Each named turn below is shown by a few rows before and after it. Which turns, in which order, take the first row of each later pair to the second? The first pair is answered.
turn Q446:
[ -5 -10  -9   6  21   4  -8  11   9 -15  11  -3   2   5   5   1  18 -10
   8  14  29 -17   4 -11  -3   0]  ->  [ -1 -13 -16  14  17   1  -7  10  13 -16   3  -5  -7   0   8  -5  13  -9
  11  13  29 -16   9  -7  -4   2]
[ 12  -6  -7  -2 -20 -12  36  18  11  20 -16  -9  -7 -11   7  -7 -11   1
 -16 -39 -21   7 -11  -4   4 -34]  ->  [  4   3   6 -16 -11  -5  31  19   3  22   0  -2  11  -4   1   9  -1  -2
 -21 -40 -20   5 -23 -14   6 -39]
[-11   5  14 -14  19   7 -10   0 -19  -7  17   9  19   7  -7   6  18   6
 -11   3   4  -5   0 -11 -12  -7]  ->  [  0  -1  -2   0  15   5  -6   8  -6  -2   8  12   9   6   2 -15   8  16
 -11  13   5  -9  25  12 -25  10]
turn Q799:
[-20  -7  17   4  -3 -25   9 -24 -13   6   2   7 -10   2  23   4 -18 -27
  29  -8 -10   1 -13 -32   0 -20]  ->  [-17 -11  14   8  -8 -27  11 -23  -7   6  -3   5 -13   0  29  -3 -25 -28
  30 -11 -15   0  -9 -25  -4 -14]
[  5  -1   6  -7  13   9   8  -5 -22   0   6  -8   2   6 -10   6  15   0
   1  -5 -10  13  -1  -2 -18  -3]  ->  [  9  -4  -4  10   3   3  11  -1   7  -1  -1  -6  -6   1   7  -5  -4  -2
   4  -4 -12   1   8  24 -24  11]
[-23  -3 -10  -7  15  -6  -4  -2  10   1  -1   0   8  -4  14 -11  18   2
 -17  14   6   0   7  17 -26  20]  ->  [-27   0  -4 -15  21  -3  -7  -4  -4   2   5  -1  11   0   6  -4  29   2
 -18  13   8   6   3   5 -23  10]
[  5 -11  23  -9  -8  37  -2 -16 -28 -22 -32  12 -15  -8  -7   1 -10   0
   6 -29 -23  26   1 -47  12 -30]  ->  [ 11 -18   4  22 -23  22   4  -9  28 -26 -39  22 -27 -22  25 -17 -42  -5
  12 -18 -19  -1  15   1   6  -6]
turn Q913:
[-11   6   0 -11  38   4 -18   0 -17  11  19  25  19  14 -12  17  26  14
 -19  26  25 -14  -5  -4   5  -6]  ->  [-11   1  -1  -7  35  -3 -16  -8 -20   8  13  19   8  10 -18  19  27  15
 -15  27  29  -7  -7 -14  14 -16]
[  2  16   1  -8  19   1 -23   0   9   2  11   9  -6   6   1  15  12  11
 -15  36  33  -4   5   5  -7 -15]  ->  [  3  12   0  -6  16  -3 -21  -5   3  -1   5   2 -17   2  -4  13  14  13
 -12  36  35   3   5  -4  -2 -23]
[ -4  12  12  -3   8   3  -3  -1  15   2  23   7  21   4   7  13   3  -2
 -16   7   4 -18 -10  20  -5   0]  ->  [ -8   9  14   2   7  -7  -4 -10  15  -6  21   5  10  -4   1  20   4  -3
 -15  12  12 -14 -18   7  10 -17]
Now pairs of rows:
Between the rows of a pair lie two turns.
[  4  -9 -10   2   5  10  -1   0 -23   4   9   9 -11  -9 -12   7  10  15
  -3   8  15  17  19  -4   3  -3]  ->  [  3 -10 -16  13   2   4   0   2  -2   2  11  14 -15 -13  -2   4   0  16
  -2  16  17   9  21  10   3   3] | Q799 then Q799
[-11   0   6  -9  18  14  16  13  16  18  20  13   3  11   2   7  10  13
  -2  -4   9 -14  25   2 -18   0]  ->  [ -8  -7  -4   8   8   1  17   7  31  11   9   9 -16   0   7   0  -1  15
   3   3  15 -14  30   9 -12  -2] | Q913 then Q446
[  6   2   2 -21   4  12  -2   8 -29   9   0 -10   9  11 -14  -2  13   3
  -4 -16 -18   8  -2 -12 -16  -1]  ->  [ -7   8   2  -5  11 -10  -8   8  14  -3  22  15  13   0   2  13   5   5
 -10  20  17 -22  -8   9   4  -5] | Q799 then Q799
[ -4  -6  10   0   7  -7   8  10   7  33 -36  -8 -10  22  -5 -22  -2  17
  13  -7 -10   6  19  15  -3  15]  ->  [-21   4  22  -8  24 -12   2  10  22  28  -7  16  11  22  -2   3   6  17
   1  17  15 -15   5  20  12   8] | Q913 then Q799
[  0   4  -2  20   2 -10   0  -4  25  -5   7  14 -14  -6  10  -4  -6   4
   2  18  18  -9  13  16   1   3]  ->  [ 11   0  -1   6  -3  11   5  -5 -16   7 -13  -9 -18   5  -5 -17   3   1
   9 -16 -13  19  18  -6 -16   6] | Q799 then Q799
[ -4   2  -5   7  16  -5  -6  -4  -5  -5   9  15  11  -5 -16   4  10   4
  -5  22   8 -11   9  10   1   7]  ->  [ -1  -2  -8   7  15  -5  -4 -10 -20  -6   0   5   1  -5 -24   1  14   7
  -2  16   5   2  10  -4   4  -1] | Q446 then Q799
[  1   0  21  -8  -8  10   9  14  -2   6   9   3  24   4  10  -1  -9  -8
   6 -28 -21   1 -13   8 -11  17]  ->  [ -8   5  30 -12   0   4   4  10  -3   1  22  11  29   3   4  12   1  -5
   1 -15  -6  -5 -21  -2   2   6] | Q799 then Q799
[ 12   2   2  15  -4   6  11  17  23  -2  -3   3   8   8  -1   1 -22  -3
   9 -13   0  -7  12  19 -12  18]  ->  [  7   2   1  15   7  -3   6  15  24  -5   9  14   9   7  -6   9 -11   8
  -1  12  24 -12  15  16  -1   9] | Q799 then Q446
[ -7   6 -18  22   5 -22 -18   0  -1   0   5  -1 -17  -8 -12   1   1   4
   8  10  13  -5  -8  -6   2 -25]  ->  [-10  14 -15  10  16 -15 -21   9  -4   6  19   8  -1   0 -13   5   9   6
   2  14  16 -11  -7  -3  -4 -19] | Q446 then Q446
